Each row has a name. Each question is about the rows just above it.

Columns, left to right: Q X R Y
[-3.32 -7.18  1.65  0.48] = <73>
[-1.48  4.47 -3.37 -4.47] = <46>
[-1.48  8.23 -3.37 -4.47] = <41>
Which column holds [-4.47 -4.47] top down?	Y
Which column holds this, read top down? [ 1.65 -3.37]	R

Columns, left to right: E L D S U N
[ 0.13  9.16  3.32  3.51 -2.71  3.11] -> <54>
[-9.05  2.57  3.94  3.11 -1.96  3.14] -> <36>
[-4.44  5.68 -6.29 -0.92 -2.69  2.66] -> <104>
[ 1.06  0.75 -9.27 -5.25 -2.52 -8.96] -> <30>
Which column holds this, read top down? [-1.96 -2.69]	U
Which column holds this, read top down? [9.16 2.57 5.68]	L
[2.57 5.68] is in which column, read top down?	L
[-9.05 -4.44] is in which column, read top down?	E
[-2.71 -1.96 -2.69] is in which column, read top down?	U
Which column holds this, read top down? [3.11 3.14]	N

Columns, left to right: Z J H K T A B C
[ 1.32  1.82 -3.02 -5.37 -0.62 -3.53 -0.69 -6.18] : <76>
[ 2.11 -2.79 -1.61 -3.82  1.32  4.83 -4.90 -4.41] : <57>
[ 1.32  1.82 -3.02 -5.37 -0.62 -3.53 -7.97 -3.92] : <12>
Which column holds this, read top down? [-4.90 -7.97]	B
Which column holds [-3.82 -5.37] top down?	K
Which column holds [ 1.82 -2.79] top down?	J
[-3.53  4.83] is in which column, read top down?	A
Which column holds this, read top down? [2.11 1.32]	Z
Which column holds [-4.41 -3.92] top down?	C

Columns, left to right: tudof Zus bomiz zezo fuf Supab buge
[-3.25  2.02 -0.07  1.56  4.02  4.18 -5.64]  <26>
[-3.25  2.02 -0.07  2.59  4.53  7.58 -1.92]  <128>
[-3.25  2.02 -0.07  1.56  4.02  2.32 -2.95]  <7>
[1.56 2.59] is in which column, read top down?	zezo
[2.59 1.56] is in which column, read top down?	zezo
Where do [-3.25  2.02 -0.07  1.56  4.02  2.32 -2.95] appear?	<7>
Whose row is [-3.25  2.02 -0.07  1.56  4.02  4.18 -5.64]?	<26>
Whose row is [-3.25  2.02 -0.07  2.59  4.53  7.58 -1.92]?	<128>

Columns, left to right: Tido Vegu laz zur koz Zavi vobip tuma Naz
[ 2.94  7.45 -2.66 -0.03 -3.43 -1.93  6.99  3.49  1.83] = <82>
[-3.54  0.88  4.48 -2.55  0.44  0.55  2.58  4.14 -4.54] = <124>
[ 0.39 -5.69 -5.23 -5.11 -3.52 -7.85  3.77  2.86  4.70] = <74>
[ 2.77 -2.00 -0.58  2.93 -1.98 -0.62 -0.98  3.71 -4.12] = <151>
[-0.65  4.70  1.69 -2.30 -1.36 -6.49  3.13 -5.33 -2.61] = <37>
[-3.93  5.49 -2.38  2.21 -2.28 -3.27  3.72  0.17 -0.30] = <43>
[3.49 4.14 2.86] is in which column, read top down?	tuma
[-4.54  4.70 -4.12] is in which column, read top down?	Naz
[ 7.45  0.88 -5.69 -2.00] is in which column, read top down?	Vegu
Which column holds [-2.00  4.70] top down?	Vegu
Which column holds [3.13 3.72] top down?	vobip
[-0.03 -2.55 -5.11  2.93 -2.30] is in which column, read top down?	zur
Which column holds this, read top down? [ 2.58  3.77 -0.98  3.13  3.72]	vobip

Columns, left to right: fubuk Mep gazip rok Pefi Gatug Bonod Bilal Suf tupa
[ 0.67 -7.30  0.16 -1.71  3.18  2.39 -1.21 -3.58  2.13  0.61] = <31>
[ 1.00  3.10 -0.20  0.45  1.78  0.64 -0.93 -2.12 -5.05  0.11] = <102>
[-9.58  4.81 -1.16 -0.06 -0.91  1.06 -1.39  0.40 -4.64  0.54] = <39>
[-5.54  9.72 -0.95  1.94 -3.41  1.41 -3.86 -0.39  1.87 -1.61] = <134>
Which column holds [ 0.45 -0.06  1.94] top down?	rok
[ 0.40 -0.39] is in which column, read top down?	Bilal
[-3.58 -2.12] is in which column, read top down?	Bilal
Which column holds [-2.12  0.40 -0.39] top down?	Bilal

Columns, left to right: P F M G
[ 7.07 -4.31 -0.24  4.50]  <126>
[ 3.14  0.69 -0.46 -7.61]  <34>
[-5.61 -2.11  7.32 -2.56]  <148>
[ 7.07  5.03 -0.24  4.50]  <27>
[ 4.94  4.00  1.53 -6.78]  <136>
[ 5.05  0.01 -0.07  0.16]  <137>
[ 3.14  0.69 -0.43 -7.61]  <4>
[-5.61  7.07  4.94  5.05] is in which column, read top down?	P
Which column holds [ 0.69 -2.11  5.03  4.00] top down?	F

